In the data rows, 128 means zero.
Here are some rows, each followed by its group. Groups can overlap.
[ 82  41 125 130 108 114 119 103 160 188 148 138 133  90 149 111 116 105
 110 163 158  98  58 171 171 136  58 116 112 133 165 173 145 175 116 127
 155 182 127 140 123  63 121 140 183 115  96  82 211  98 147 147  86  95
 126  78  70 121 128 123  86 150 166 151] f
[120 158 143 121 141  71 126 134 151 159 131 140 123 138 140 106 194 119
 158 197 136 113 102 207 156 125  83 118 125 132 106 167 122  68 105 105
 127 184 131  93 109 143 118  48 147 124 125 205 150  77 149 134 103 103
  81 146  96  86 127 123 127 174 156 154] w
[ 95  87 203 127 161 132 102  73 186 110 138 118 130  66 150 140 119 137
 136  65 198  71  72 115 128 116 142  70 124 115 160  99  99 124 172 125
 169  83 124 128 136  81 190 156 123 130 133  75 125 173 123  92  64 114
 107 120  74 114 130 121  64 169 120 160] u
[121 122 127 132 113 115 126 105 187 144 134 130 118 107 129 100 183 138
 155 104 162 119 190 141  97 153 112 127 119 112 117 109 146  50 121 132
 174  85 114 100 100  73 133 127 130 138 111 193  85 135 172 160  76 100
  48 158  85 132 134 116 134 166 129 173] f
[125 101 127 121 126 138  86 133 167 143 115 134 127  67 148 116 146 112
 151 197 198 104 152 121 147 111 108  78 139 120 136 195 141  78 144 132
 177 146 122 138 109 174  91 127 175 118 130 145 118 124 136 156 123 104
  85 122 102 193 149 119 136 136 138 157] f
[148 149  92 119  79 115 120 114 134 193 109  68 141  65 112 111 139 151
 163 169  64 127 107  98 123 126 122 165 149  77 103 168  78 119  87 144
 138 109 134 149 115 137 142 164 147 134 133 130 109 106 146 173 166 102
 187 149 165  96 136 136 195 100 110 150] q
[ 85 108  88 123  88  60 146 176 196 163 146 133 116 162 101  95 214 103
 162  85 187  96 180 190 134 131  99 157  89 145  93 157 183  78  81 115
 103 180 131 137 109 121 159 110 129 137 111 187  89  84 125 156 104  97
 101 125  65 119 129 124  64 164 157 174] f
[157  97 115 121  84  94 151 168  76 122 142 114 135 166 169 118 111 146
 104  93  94 160 117 178  87 149  94 169 114 164  48  63 111 147 121 118
 113  58 132  66 140 123 121 106 165 146 125 164 123 108  87 163 125 179
 152 180 153 112 123 126  58 158 131 139] e
[141 180 123 139  94  91  93 159 131  86 133 121 131 119 100 100 109 104
 108 151  99 114  73 169 179 120 131  89 123 149  94 182 126 146 166 123
 129 147 122 141 119  50  62  35 101 130 114 169 177 127  79 128  87 106
 169 177 110 200 124 129 178 147 171 133] w
[ 94  17 147 125 133 139 125  80 182 142 148 169 139  80 154 135  74 109
 112 149 141  92 115 100 143  65 102  98 131 139 171 176  88 178 155 119
 126 176 124 161  87  66 107 173 185 147 125 127 187 168 126  92  79  83
 180  97 100  76 118 142  81 116  93 180] u
[143  38 203 136 191 159 121  87 182  95  97  90 141 163 173 189 115 139
  95  84 154  98 151 182 101  96  97 185 163  66  84 128  73 124  85 167
 148 172 113 161 113 184 162 150 145 110 137 169 100 165 195 110 185  98
 129 133 167  65 124 134 117 113 141 163] u
[115 143 120 129 103  71  87 143  74  63 164  97 122 172 139 140 227 134
 137 149  71 145  57 139  75 170  71 179  88  71 121 110 156 126  49 113
 166 107 132 130 134 115  95 118 200 135 128 136 125 129 138 166 172 173
  81 131 170 112 129 131 128  82 190 130] e
[106 108  96 113 131  78  77 160  73 109 163  99 133 180 133 164 218 144
 158 127 116 149 133 104  18 178 148 160  87 112 120  71 101 115  48  94
 171  81 152 145 142 149 181 113  94 153 128 173  98 172 130 154 170 196
 132  84 192  71 121 122 165 186 184  82] e
[132 129  63 131 117 129 136 164 184 193 146 138 133 161 172 124  90  94
  82 169 136 112 201 161 161 105 165 134 108  98 155 179 123 170 128 102
 135 178 121 123 118  62 101 111  64 137 119  71 122 122 180 155  96 112
 107 139  60  97 131 127 135 145 149 133] f
[168 143  85 148  89 177  85 152 119 137 104 171 130 175 141 134  86 142
 114 101  77 138  73 101 142 151 172 158 162 183 191 141 107 145 149 152
  87 109 108 137 134 102 165 155  95 109 110  88 111 188 140 180 186  72
 162 133 167  63 129 136 150 136  81  99] q
[129  74 216 133 199 170  97  40 128  81 128 163 132  82 137 172 103 106
 128 105 165 119 154 130 143  89  60 110 129 143 167 144  82 137 192 129
  73 140 137 124 124 141 114  67 177 127 117 124 145 130  71 125 121  92
 146 125 139 197 129 134 176 150 106 150] w
[156 138 153 145 180 210 124  92 178  86  90  98 146 172 175 157  64 150
 115 151 147  90 151 158 162 113 170  79 173 170 143 102  56 161 139 161
 151 110 115 152 125 147 153 165 132 108 122 117 133 177 154 121 195 165
 161 160 150  67 136 123 150 161 136 172] u
[151 160  98 128  86 172 153 153  86 165 107  99 125 104  86 130  88 146
 100  97 167 138 171 117 140 119 185  77 170  82 134 166  57 151  91 168
  77 188 119 200 190 106  83 111  94 110 138 109  97 167 109  90 186  75
 137  84 126 133 142 139 122 123 120  75] r
[148 177  92 121  80 144  93 146 150  84 119 135 129 149 114  98  85 124
 128  85  76 118  67  95 121 117 136 110 135 159 138 122 105 163 194 122
 129 104 139 160 139 114 175  55 145 121 132  97  72 148  53 129  98 100
 137 148 170 147 139 122 188 170  96 179] w
[117 140 162 134 167  79 104 102 105  81 143 142 116 124 144 128 155 117
 135  70 132 158 145 193 150 140  76  89 116 145  81  89 144  79 154 111
  85 185 138  76 134 153 175 109 170 135 160 206 144  70 129 105 175 155
 127 158 146 183 136 111  87 197 154 155] g
[111  63 123 138 110 120 114  82 129 188 115 150 135 166  58 129 156 141
 176 195 204 130 197 121  87 174  87 182 149 102  92 143  63  80  70 146
 143  53 139 149 111 188  94 157 113 102 106 154 220  96 124 147 170  95
 157 155 154 124 138 154 125 112  99 152] q
[137  33 166 135 204 208 165  86 122 173 107 171 123 170 140 154  87 127
  92 133  88 156  67  79 158 155  54  70 168 158  93  44 111 178 110 166
 123 122 127 162 154 105 184 121 152 109 159  99 193 118  74 108  74 197
  82 131 106  75 120 135  70  72  96  54] n
[ 86 148 111 114  88  52 157 139  80  75 151 117 135 182  59 105 156 144
 132 172 131 154 167 216 107 137 131 138  97 106 117 129 150  55 127 110
  93  91 134  80 135 186  73 146  92 145 133 165 128  80 129  98 169 175
 189 115 186 108 120 129 165 175 184  83] n
[125 173 130 125 121 120  94 177 133  77 139 130 124 105 113 122  98 100
  99 194  89 128 101 166 158 120 131  58 119 139 105 179 192 151 168 125
 173 156 121 133 120  99  50  38  92 132 126 165 168 123  64 139  68 106
 160 171  99 130 131 126 168 155 166 132] w
[128 133 201 139 200 158  98  74 165  86 147 150 117 117 146 172 107 104
 110 168 170  83 135  84 135  71 175 113 148 151 168 180  57 170 156 114
 142 149 120 111 125 169 121 153 107 136 120  85  79 206  78  85  96 146
 158 188 103 116 128 140  90 116  97 175] u
[ 99 100 167 134 138 114 109  54 142 137 131  70 128  42 106 112 187 140
 160 152 172 111 179 184 141 142  54  85 119  86 119 124 153  41 148 137
 135 153 142 145  99 110 173  45 181 108 123 188  91  86 176 123  85  87
  66 116 121  99 122 132 121  54 151 157] w
[134 132 168 139 150 137 178  71 104 163 110 167 121 144 118 143 145 147
 146 166 159 153 165  91 128 148 158 175 146 143 175  52 112  87 162 134
 146  83 123 103 117 173  95 118 119 118 142 149  86 102 155 127  81 147
  68  71 121 132 141 135 100  66  98  75] n
[168 170  64 110 101 147  82 167 170  85 134 127 117 142 146 104  89 140
 126  96 110 107 106  67 114 119 165 172 143 167 138 135 146 179 128 133
 107  79 119 154 108 121 105  97  91 132 108  99  71 197  86 151 108 136
 161 159 154 120 121 140 182 166 105 199] f
[129  75 151 139 182 175 198 105 113 119 106 106 117  83 185 164  64 106
  78 169 121 159 130  76 117 102 102 106 155  91 107 103  77 177 153 145
 143 187 110 107 111 136  87 117 177 120 140 134 167  93 102 120  98 168
 175  98 111  98 134 123  80 115  97  64] n
[165  68 110 122  81 143 149 139  82 141 146  98 137 168 173 115  69 139
  91  81 105 156 154 132 126 109 122 124 111  97  71  98 136 173 139 104
  63 119 108  83 147 166 113 100 150 143 142 127 212 162 150 152 127 190
  93 172 130 176 112 125  69 110 105 131] e
[136  49 194 135 187 182 169  65 121 166 100 176 142 154 125 146  93 138
 114 130 101 148 111  74 159 162  91  72 152 151 120  62 105 127 132 161
 132 120 131 140 151 167 196 117 189 105 159  67 210 109  96 113  70 189
  58 109 108 128 141 128  68  61 103  66] n
[147 165  93 113  87 112  82 147 178  79 141 134 134 177 106 111  95 122
  98 127  98  93 118 149 160 130 199 125 133 144  70 178 121 184 122 133
  85 181 118 185  98 141 118  97  67 130 129 161 170 168  92 140 130 126
 131 178  70  90 127 136 149 144 158 129] f
[145 141 179 136 193 162 104  71 188  61 107 119 119 142 179 177 118 143
 130 134 158  81 134  85 149 150 154  71 149 148 167 101 116 133 181 146
 144 111 110 104 151  84 191 157  95 115 124 104  80 180  86 102 184 162
  73 180 103 112 112 138  98 170  84 149] u
[150 164  87 139 101 148  83 120 154  57 130  67 131 152 100 126 105 146
 143 160  70 110  75  82 155 105 179  82 127  75 145 168 130 143 177 122
  80 165 112 169 104  72 144  61  82 124 126 137  98 207  78 136 114 118
 143 118 151 137 129 120 201  67  91 170] w
[159 135  96 141  88 162 105 153 123 182 107  85 125 180 127 129 128 146
 148 122  79 132  87  61 161 134 138 149 160 107 170 166 136 142 114 154
 116 162 123 101 125 151 170 164 150  91 127 104 124 153  98 167 200  93
 131 144 196 112 142 122 175  88  73 143] q
[120 113 217 146 216 164 208  71  69 157 129 177 115  80 135 163  74 140
  95 150  84 147  86  81 159 135 142  84 141 138  89  67  58 183 118 131
  92 115 137  92 119 197 195 172 140 132 152  82  82 120 113  89 126  95
 102  96 171 196 131 137 167  68 104  43] r
[125  75 181 117 168 127  94  68 112  72 134 137 127  82 130 128 131 109
 147  70  98 149  57 136 150 104  82  89 135 140 136 103 107  90 172 117
 126 155 126 141 102 145 103 113 187 129 148 172 153 102  78 106 187 180
 117 158 116 141 130 127  76 186 120 151] g
[ 93  69 130 108  93  73 127  61 147 194 136 121 121 161 104  97 159 151
 154 146 205 101 147 198  77 174  72 183 116 101  91 115 197  95 115 127
 172  60 141 154 113 153  84  31 167 120 104 138 134  56 191 116  51  97
 163  92 103  84 119 136  92 148 163 164] w
[116 128 115 115  82  64  93 175  79 128 180 159 130 164  62  96 202 112
 131 120 111 166  92 156 100 127 126 158  76 173 179 137 167 128  45  85
  78 162 107 132 148  70  85 122  87 157 114  62 104  96 145 152 165 161
 145 187 182 109 129 119 127 123 185 102] e
[135 161 118 118 103 122  71 147 166  72 129 125 123 169 104 107  93 133
 102 134 103  97 123 148 154 122 182 121 124 136  69 179 151 175 119 119
 111 180 116 158 108 128 116 117  53 138 119 159 188 162  89 153 111 154
 119 173  71 127 133 130 151 137 144 141] f
[129 165  93 134  90 193 170 166  71 169 107  93 124  89  83 128  86 140
 100 104 164 150 181 109 149 105 185  86 154  63 147 148  52 156  86 168
  94 191 110 192 188 125  89 116  92 106 139  97  95 177  94  84 141  66
 155 101 128 141 124 134 158 140 107  83] r
[115 159  77 131  90  88 212 160 140 121 163 153 145 178 110 122 142 125
 155 145 126 135  70 192  60 153  67 122 107 143  71 129 110 102  90  92
 163  76 145 122 113 174 115 153 187 152 104 129 112  63 163 176 151  71
 151 177 112  57 114 143 139 124 139 142] q
[110 168  94 124  92 114 201 180  99  88 106 179 144  95 126 107 112 137
 107  69 120 156 187  83 111 132 190 126 144 129 158 119 185 164 153 148
  83  74 124 152 132 170  88 109  69 121 101 113 132  86 189  92 117  75
 179  54 184 118 136 138 186  64 108  73] r
[ 96 105 112 120  97  92 119 149 173 152 152 146 128  53 155 134 126 120
 121 111 203  77  87 138 157 111 150  66 117 149 164 154 124 120 172 116
 101 177 127 100 110  81  79 177  90 131 128  79  96 123 200 101  84 131
 168 119  66  95 125 115  82 130 142 164] u
[138 151 114 124 122  57 106 159  84  85 165 104 136 190 131 161 176 131
 153  86  68 148  60 134  35 184  84 197  80 147 123  54  58  42  70 103
 159  68 156  91 137  99 176 110 174 145 110 162 131 115 153 154 190 158
 156 141 183 108 132 130 109 183 176 112] e
[122  61 181 136 159  90 112  63 129 139 137 143 133  72 138 120 133 103
 128  69  47 140  80 175 165 124 116  73 107 141 115  95 120  70 158 131
  72 183 156 154 133 148 153 108 114 129 153 162 121 102 177 122 180 191
 101 162 149 115 130 123 116 190 146 151] g
[165 127 112 153 139 161  91 141 169  83 134 127 128 165 153 129  91 133
 131 101 146 110 174  61 127  97 117 121 121 170 166 113 195 185 149 146
 171  96 139 120 117 184 174 107 168 123 121  72 152 192  85 155  84 112
 168 167 169 182 128 129 174 178 129 162] f
[ 93  64 161 126 113 118 108  86 125 129 134  64 123  79 111  94 142 145
 141 203 194 123 157 180 132 147  57  81 109  95 100 142 199  88 150 127
 178 165 138 141  99 202 182  28 174 125 117 169 146  80 163 135  82  95
  88 112 103 169 113 131 119  49 140 144] w
[ 93  66 108  94 109  79  73 124  71  62 173 188 126 182 102 122 210 101
 137 118 108 146 167 135  94 126  85 186  85 177 152 142 142 122  33  91
 123 154 146 200 136  65  89 117 146 159 123 119 139  90 176 129 160 198
 145 108 181  95 127 131 175 138 168  97] e
[140 151 166 139 178 182 169 148  91 188 107  88 144  80 112 157  82 110
 128  76 117 156 144  97  97  94 146  92 161 131 120 155 149 191 102 153
 165 138 132 140 165 156 134 143 124 122 152  84 102 150  85  81 123  86
 116  73 153  86 115 129 154 138 100  61] r
[143 128 186 144 192 174 179  66  80 176  93 120 139  67 148 163  79 140
 105 174 114 149 122  92 136 137 149  59 147  73 110 102  83 189 107 156
 123 186 120 111 151 100  78 160 121 112 127  82  77 124  94  92  93 100
  93  89 166 162 111 132 162 136 104  52] r
[130 107 185 136 188 173 176  76 105 183  99 176 113  93 131 162 114 147
 143 125 142 142 184  83 145 142 131 133 146 155 139  53 119 131 166 162
 135 100 122  94 122 163 146 107 167 111 130  83 118 141 100 111 109 160
  93  44  88 152 141 120  83  65  87  80] n
[125 170 117 134 100 140  92 170 178  92 156 156 133 143 110 124  81 121
  86 108 129  91 196  83 141  85 178  92 136 143 158 177 166 173 146 120
  91 150 123 177 103 156 110 185  58 145 109  73 105 206 121 108  89 168
 143 182 109 110 127 110 101 110  88 188] u
[127 122 185 129 209 169  92  60 187  54 102 133 126 128 172 175 139 123
 117 136 158  79 146  79 143 137 181  55 160 138 175  95 140 140 176 158
 125 111 112  87 142  92 176 148  93 115 130  97  98 166 101 107 167 139
  83 150  78 124 133 127 110 167  98 132] u
[105  77 150 120 126  98 147  62 180 168 134 147 134  54 131 106 169 117
 166 110 198  98 149 204  81 139  80 145 104 102 114 107 127  42 102 103
 161  99 138 152  97  70 108 142 160 144 119 176  92 105 199 162 116  80
  93 117  90 196 135 132  91 172 144 156] f
[132 129 128 122 133 146  75 127 161  94 124  71 124 117 133 134 121 157
 128 142 137 109 183 150 144 129 134  96 124  55 116 150 189 155 132 115
 164 166 121  92 103 172 149 127 139 142 134 152  85 153  89 159  70 122
 161 149  81 160 135 121 148  65 102 152] f
[ 80  44 117 128  80 134 126 125 191 172 134 171 118 105 163 129  83 114
  76  99 124  85 156  81 148  71  78  88 124 149 151 148 190 151 120 109
  82 169 113 155 121 176 108 174 171 137 111 177 117 150 114 105 104  80
 112  75  98  99 119 133  91 123  90 180] u
[128 107 116 116  91 121 140 171 124 171 132 126 135  61  82  90 130 131
 154 138 155 121 144 167 174 147  66 113 140 144 141 179  97  79 133 143
 159 163 151 116 142 110  97 163 151 123 132 146 139  76 139 167 119  90
 129 132 139 122 121 127 169 179 121 128] q
[116 133  89 121  92  58 122 160  71 130 160  74 140 162  74  97 216 154
 137 200 103 148  75 184  83 138 134 150  85  84 151 104 162 118  43  83
  87 110 122 131 130 121  79 127  94 148 132  75  90  92 145 147 181 166
  93 181 173 127 125 123 104  82 186 122] e
[131 132 169 119 173 139 176 113 116 186 110 118 124 157 108 128 123 151
 110 154 173 170 159  81 176 135 157 129 139  72 181  88 151 145 183 145
 151 142 117  98 115  69 187 120 108 119 149 113  96 111 103 128  86 137
 123  69 119 114 114 128  76 161 111  79] n
[114 157  65 106 116  87 107 168  74 104 171 100 130 167 108 141 220 163
 153 201  89 154  69  95  78 163  56 168  80  88 176 107  99 129  45 106
 132 118 142  99 139 105 100 112 141 145 120  74 194 106 206 139 170 164
  80 136 176 153 120 134 118  81 213 142] e
[104 173 112 126  85 103 216 169  83 159 154  81 129 143  45 125  82 100
  81 196 184 150 102 113 148  96 182 176 101 170 127 177  66 187 173  98
  76 180 107 195 153  84 186 137  43 137 134 130 111 157  91  96 148 134
  88 103 119  84 120 126 101  96 112  85] n
[148  48 159 154 179 209 189  55 111 131  97  88 126  90 182 173  97 153
 106 173  81 148  80 134 136  81 103  82 162  99  56  92  91 141 117 148
 133 157 128 155 132 112 126 130 155 140 152 208 100 142  64 122 101 220
 178  84  50 155 127 129  88 132 135  73] n
[106  81 127 130  89 137 103  77 137 159  90 150 121 173  42  95 145 132
 153 143 149 134 166  82 110 167  76 190 149 104 105 133 125 127  89 139
 126  74 111 128 131 181  63 175 203 112 121 158 200 159  61 160 175  98
 144 182 170  82 115 126 167 115 100 141] q
[132 130  84 134  97 157 182 189  95  82 122 168 139 135 142 113  83 146
 105 126  86 157 126  96 143 114 158 173 163 168  97 116 188 183 132 120
 106  78 137 122 171 189 156 116 162 126 138 196 179 123 170  95 114 125
 170  67 137 110 116 131 175  73 120 100] r
[137  38 226 141 193 145 152 157  74 163  78 178 139 142 166 200  99 134
 100 107  94 149 144 172 126 124  99 110 170 173  92  87 195 144  89 179
  31 111 128 170 121 138 104 184 142 106 147 206 135 169  87  90 106 144
  91 119  84 129 123 134 134  96 149  47] r
[152 159  71 127 123 181  77 181 162  62 144 107 132 142 172 124  85 139
 112  98  85 106 125  85 125  88 187 159 132 181 162 111 181 140 152 116
 120  80 110 173 132 113 153 121  87 130 124  87 106 165 155 150  99 129
 116 111 172 145 124 134 195 174 147 176] f
[121 162 101 128  78 106 209 184  91 187 138 176 129 158  50 109 108 127
 105  58 206 150  98 137 113 123 176 195 112 135 136 106  61 144 184 119
  83  94 128 173 178 191  65 161  75 140 141 135 120 115  85  86 131 131
 151  80 125 110 128 127  90  63 122  79] n
[133 131 166 132 164  96  93 116 112  92 134 130 122 142 132 122 157 111
 152  69 138 147 138 170 163 108  88  86 133 131  93 104 162  68 146 126
 102 177 139  72 124 161 164 121 194 147 130 174 118  61 123 102 189 154
 122 148 126 174 117 137  88 183 154 162] g
[133 139 177 117 152  97 103 101 110 101 135 131 128  96 137 107 154 114
 137  77 112 147 110 211 156 147  90  75 115 134  82  93 176  52 152 107
  60 169 146 109 127 143 161 102 170 141 125 201 121 114 149 104 178 166
 112 183 148 181 131 136 105 186 158 151] g
[ 88 112 105 110  75  95 217 111 129 126 157 141 129 119 103 120 154 124
 148 158 179 134 158 180  67 146  72 172  97 113  84 125 105  99  98 100
 152  68 149 118 120 176  73 174 165 145 113 140 116  82 196 162 144 114
 143 142 120  72 124 119 125 109 134 142] q
Which 2 groups are nearest to each row below, nearest first, going by the average distance to the group's rows?
[112 121 203 133 207 145  88  60 186  80 103 108 125 102 169 154 120 122
 136 150 172  99 132  53 136 151 162  65 146 145 174  96 142 133 167 139
 131 116 109  82 129  86 180 147  83 118 123  97  95 163 112  94 125 160
  79 141  79 139 133 143 107 162 112 141]: u g
[118 153 120 122 117 100 102 184 171 137 128 139 126 178 118 111 164 103
 151 154 130 113 137 165 163 139 141 130 118 150  82 194 185  75  90 115
 152 190 133  86 111 154 155 120  79 123 112 200 179 120 156 151  96 109
 145 144  64 199 134 125 123 159 158 147]: f g
[ 88  49  78  95  98 100  73 113  89 100 174 147 138 136  96 117 214 111
 152 118 117 166 184 109 103 143  64 180  70 178 131 143 196 131  35  99
  99 137 139 223 157  68  85 126 185 143 128 133 136 111 126 147 165 215
 146  74 154 147 121 126 181 123 222 134]: e g
[104 162 147 117 112  49 172 113 142 178 154 133 123 147 124  95 200 136
 159 127 120 119 128 192  47 140 106 180 104 106  53 107 151  62 104  96
 153  72 141  82 117  68  79  24 149 134 124 208 182  48 128 119 158  98
  80 133  93 148 133 122 111 156 156 169]: g e
[152 182  70 128 107 183  76 157 181  68 122 133 128 142 152 102  66 137
 113  75  69 119 128  88 123  92 179 170 138 176 147 123 165 149 147 122
 117  85 122 165 106  95 147  96  87 125 113  75 106 191 137 161  96 141
 135 131 177 139 132 134 190 183 139 179]: f u
[111 125 105 111  80  85  92 123  70 126 167 100 127 164  66 117 208 137
 139 151  83 153  83 175  39 154 105 187  78  99 185  70 157 130  38  83
  93  70 124 133 174 182 179 126 127 153 116  74  80  76 155 150 163 176
 110 180 194 109 122 140 137 185 177 105]: e q
[121 128 133 131 145 129  98 145 170 110 136 121 133 125 128 140 140 120
 144 177 163 113 167 185 154 124 122  82 124 136 101 191 171 113 145 113
 172 166 121  90 107 146  74 131 117 117 123 167 139 110 112 142  83 122
 144 129  77 162 139 130 131 157 155 143]: f w
Which 2 groups are nearest to each row below, nearest first, going by the distance to the centre of the group?
[171 152  99 133  95 183  89 156 114 137  99 152 144 136 137 113  60 136
 110  82  72 139  65  81 141 140 181 184 171 175 169 125 108 154 145 159
  89  88 110 159 121 119 142 175  70 103 116  68  83 181 145 182 183 106
 149 119 178  65 140 114 144 138  97 115]: q r
[136 148 152 132 164 145 184  84 109 166 115 183 132 166 104 140 151 133
 136 190 160 144 168  71 126 159 146 170 150 149 186  69 117  73 148 145
 147  82 108  84 138 170 101 116 111 118 129 145  88 100 157 124 101 151
  72  71 140 110 123 122  83  51 105  74]: n r
[177 140 100 136 108 187  89 163 126 137  94 152 132 167 135 123  95 117
  90  99  60 123  73 100 140 130 173 151 149 178 186 141 125 125 161 148
  99 101 103 139 131  88 183 165  77 108 126  81 132 205 143 173 189 103
 164 106 177  65 141 128 145 133  80 109]: q u
[119 182  85 135  81  74 199 130 134 113 178 154 138 122 116 108 155 111
 170 156  96 121  72 195 128  54  94 172  92 126  87 179  98  90  71  88
 153 159 146 124 116 106 203 170 187 161 113 108  90 115 161 171 187  87
 139 165 184  87 130 127 154 152  99 175]: q e
[163 169  85 123 129 134  86 180 104  73 134 142 119 168 178 113  80 143
  86 200 192 152 170 100 141 136 185 130 139 159 136  55 171 181 167 114
 107  75 126 181  86 143  81 154  69 121 137  96 101 131 124 125 145 144
 142  77 128 201 122 135  87 129  99 146]: f n
[117 170  98 135  82 120 118 104 170 153 144 105 117 105 190 124  91 143
  95 175 123  85 170  82 153  74 192 168 122 114 176 196 176 173 172 115
  82 107 120 174 111 120 196 170  50 138 129 148  83 171 155 125  93 172
  95 161 107 156 129 121  74  89  83 185]: f u
[105  60 211 131 201 133 119  90 183 122 140 113 128  58 156 142 131 143
 144  77 179  91  64 112 122 125 122  77 124 122 196  94 117 121 181 115
 154  96 125 143 132  56 195 149 132 132 114  64 159 157 156 109 100 108
 119 111 101 116 126 130  56 177  93 169]: u f
[123 134 107 115 125  62 120 181  75  62 162 100 136 181 147 136 196 137
 160  69  67 155  82 161  51 174  67 190 105 149 105  65 112  62  54  98
 147  53 131  98 124 120 182 111 190 154 141 163 106  89 185 159 158 160
 114 142 192 101 136 122 104 166 175 108]: e q
Which 3 groups are nearest to each row below, nearest first, going by the distance to the centre of the group?
[135 118 195 133 196 170 112  83 196  69  87  74 138  90 190 169 122 148
 132  89 186  95  98  97 144 118 140 110 152  83 151 130 140 141 157 147
 137 174 113  80 131  93  63 166 109 118 125  84 106 170  78 100 165 133
  87 155  94 146 122 137  97 114  96 155]: u f n
[141 149 104 128 140 118 178 177  89 109 129 103 134 153 153 147  72  97
  86  83 183 164 159 134 150  86 155 165 108 116 171 153 208 195 165 115
 171 196 140 151 138 158 129 133 102 125 146  96 101  99 135 117 199 146
 108  68 126 200 122 133  90 109 108  80]: r n f
[122 150 135 135 120  83  99 128 107 103 124  77 132 151 120 102 153 149
 141  99 158 145 162 188 119 140  89 135 111  51  72  84 193  64 140 125
 139 141 135 100 105 163 132 135 175 131 160 192 153  68 132  96 154 163
 107 151 140  74 126 116  87  75 132 160]: g w e
Which 2 groups are nearest to each row below, nearest first, going by the distance to the group's nearest row?
[144  98 116 130 110 112 145 193  78 109 146  97 129 149 175 115 119 130
 132  92  76 150 134 153  83 163  71 162 127 164  50  56 101 140 113 117
 111  63 126 113 143 109 115 114 182 133 140 172 189 109  78 172 123 185
 179 160 147 120 126 129  77 181 127 112]: e g
[130 163  76 122  89  93 140 163 137 173 120  88 137  83 104  94 159 141
 155 165 100 131  85 138 126 159  83 188 114  74 101 166  84  96  74 130
 150 120 144 126 111 172 128 164 183 122 117 147 107  92 160 159 143 112
 170 172 162 132 138 119 178  90 108 162]: q e
[ 72  29 145 144  71 118 195  59  94 145 135 172 120  79  51  96  76 121
  99  93  57 149  73 111 122 140  81 166 126  92 180 113  96 196 163 132
  76  84 120 160 168 158  74 149 175 120 167 101 150 109  88  91  73 217
 188 136 110 198 136 130 158  49 110  84]: n e
[ 99  28 156 145 108 194 145  74  75 190  90 100 129 139  56 156  98 110
  89 177 104 149 156 155  88 109  90 105 154 176  98 180 125 152 104 169
  82 137 118 157 191  61 149 125 152  87 145 134  67 154 118  84 152 152
 141 149 115 121 121 121 188 135 117  58]: r n
